Named turns come first, each shown by rows before and after it. Which turns, in which order, take the first row of each pair that follows to the second? Write the first one first, as in the answered first pair.
turn K839:
|  -4 | -17 |  -9 |   8 | -12 |   4 | -13 |   8 | -10 |   1 |  -2 |   6 |  ->  |  -2 | -20 |   4 |  -4 |   0 |   3 | -21 | -11 |   3 |   4 |   1 |  -1 |
| -13 |  -8 | -14 |  -7 |   1 | -10 |  11 |  16 |   0 |  -7 |  14 |   5 |  ->  |  -7 |  -9 |   2 | -20 |  12 | -10 |   3 |  -2 |  14 |  -2 |  15 |  -5 |
|  -3 | -15 |  -6 |   1 |   0 | -11 |  -9 |  10 |   7 | -11 |   4 |   6 |  ->  |   1 |  -5 |  10 |  -4 |  11 | -10 | -12 |  -6 |  15 |  -7 |   1 |  -1 |
turn K309:
| -10 |  -2 |   0 |  -3 |  -9 |   5 |  18 | -14 | -12 |   6 |   8 | -13 |  ->  |  -6 |  14 |   4 |   1 |  -3 |   1 |  25 |  -1 | -12 |   8 |  -2 |  -9 |
|  -8 |  12 |  13 | -15 |   7 |   1 |  20 | -13 |   3 |   1 |   7 |  -3 |  ->  | -15 |  17 |  14 |  -5 |  -2 |  -4 |  17 |  -5 |  -2 | -10 |   9 |   4 |
|  -8 |   0 |  -1 | -11 |  -6 |  -6 |   8 | -10 |  -2 | -17 |  15 |  -3 |  ->  |   6 |  12 |   1 | -17 |   7 |  -5 |  19 |  -5 |   4 |  -6 |   1 |  -4 |
turn K670:
|   0 |   5 |   0 |   8 | -13 | -19 |  -7 |  29 |   3 | -20 |   5 |  13 |  ->  |   3 |   4 |  -5 |  14 | -16 | -12 |  -9 |  30 |  -3 | -16 |   1 |  12 |
|  4 |  6 | -1 |  7 | -7 |  4 |  2 |  1 | -9 |  3 |  0 |  2 |  ->  |  9 |  4 | -1 |  6 | -5 |  5 | -6 | -2 | -4 |  6 | -3 |  0 |
|  -8 |  19 |  18 | -11 |  11 | -12 |  16 |  -5 |  12 | -11 |   8 |   3 |  ->  | -13 |  21 |   7 |   0 |  -3 |  -5 |  27 |   4 |  -5 | -12 |  11 |   5 |
turn K166:
|   5 |  -3 |  10 |  10 |   1 |   0 | -21 | -17 |   4 |  -3 | -11 |   2 |  ->  |   0 |  15 |  17 |  10 |   3 |  -9 |  -2 |  -4 |   5 | -10 | -11 |  11 |
|  -1 |   7 |  17 |   4 |  -4 |   2 |   3 | -12 | -10 |  -9 |  -1 |   1 |  ->  |  -1 |   2 |  14 |   3 |  -5 |   4 |   0 | -15 | -11 |  -7 |   1 |  -2 |
| -9 | 13 |  3 | 23 | -9 | -2 | -3 | 10 | -3 | -4 | -9 |  8 |  ->  | -10 |   5 |  -2 |  23 | -17 |   2 |  -2 |   6 |  -9 |  -3 |  -4 |   4 |

(two turns a pair)
|  -4 |  -1 |  12 |   3 |  -2 |  -4 | -14 |  -9 |   7 |  -9 |   5 |   2 |  ->  |  -8 |   3 |   4 |  13 |  -8 |  -3 |  -8 |   4 |  -2 | -10 |   4 |   9 |
K839, K839
|  -5 |  -2 | -21 |  -3 | -10 |   5 |   7 |  -4 |   6 |   7 |  -6 |   0 |  ->  |  -8 |  16 |  -9 |   6 |  -9 |  -2 |   6 |   3 |   6 |   1 | -12 |   8 |
K839, K309
|   8 |  -9 | -14 |  -3 |   4 |   5 |   2 |   3 |  -3 |  11 |   2 |  -6 |  ->  | 13 |  3 | -4 | -1 | 11 |  2 | -2 |  5 |  3 | 11 | -6 | -4 |
K166, K839
|  16 |   7 |   0 |   9 |  11 |   4 | -16 |   2 |   2 |   6 | -16 |  -4 |  ->  |   9 |  14 |   1 |  12 |   9 |  -5 |  -5 |  15 |   0 |  -4 | -15 |   6 |
K670, K839
|  -2 |  -4 |  15 |   2 |   4 |  -5 | -11 | -10 |   4 |  -5 |  -4 |  -2 |  ->  |  -2 | -11 |  10 |  -2 |   0 |   3 |  -7 | -17 |   2 |   0 |  -1 |  -6 |
K839, K309
|  -6 | -19 | -11 |   5 | -13 |   6 |  -9 |   3 |  -7 |  -9 |   3 |   0 |  ->  |   1 |   7 |   4 |   5 |   5 |  -7 | -10 |  17 |   7 | -13 | -13 |   9 |
K166, K166
| -6 | -4 | -3 | -7 |  5 | -7 | -2 | 16 |  5 | -6 |  1 |  3 |  ->  |  -6 |  -7 |   2 | -14 |   8 |  -4 |  -5 |   5 |   9 |  -3 |   3 |  -2 |
K670, K839
|  -6 | -12 | -12 |  -6 |   8 |  -9 |  -5 |  21 |  -1 |  -3 |  -9 |   9 |  ->  |  -4 | -13 |  -9 | -12 |  12 |  -8 |  -5 |  18 |   5 |  -1 |  -6 |   6 |
K309, K166
|  -9 |   3 |  20 | -13 |  -2 | -12 |   3 |   5 |  14 | -14 |  -2 |  -2 |  ->  | -12 |  -1 |   9 |  -5 |  -9 | -13 |   9 |  18 |   5 | -20 |  -2 |   4 |
K839, K839
|  11 |   9 |   1 |  15 |   0 |   9 | -20 |  -1 |  -1 |   6 | -22 |   0 |  ->  |   0 |  15 |  17 |  -5 |  11 |  -9 | -13 |  -6 |  16 |  -9 | -12 |   4 |
K670, K670
|  12 |  -2 |   6 |  -9 |   9 |  13 |   3 | -22 |   3 |  18 |  -3 | -15 |  ->  |   5 |  17 |  16 | -12 |  16 |   0 |  18 | -11 |   7 |   8 |  -2 |  -5 |
K166, K670
|   2 |  -6 |  -1 |  -3 |   5 |  -2 | -10 |  -4 |   7 |   1 |  -5 |  -2 |  ->  | -6 |  7 | -1 |  4 |  0 | -7 |  5 |  8 | -2 | -6 | -3 |  7 |
K309, K166
|  -6 |  -8 |  -4 |  -7 | -12 |   0 |   7 |  -3 | -10 |   5 |   6 |   6 |  ->  |   8 |   6 |   2 |   2 |   2 |  -2 |  -4 |   6 |  -3 |   9 | -12 |  11 |
K166, K309
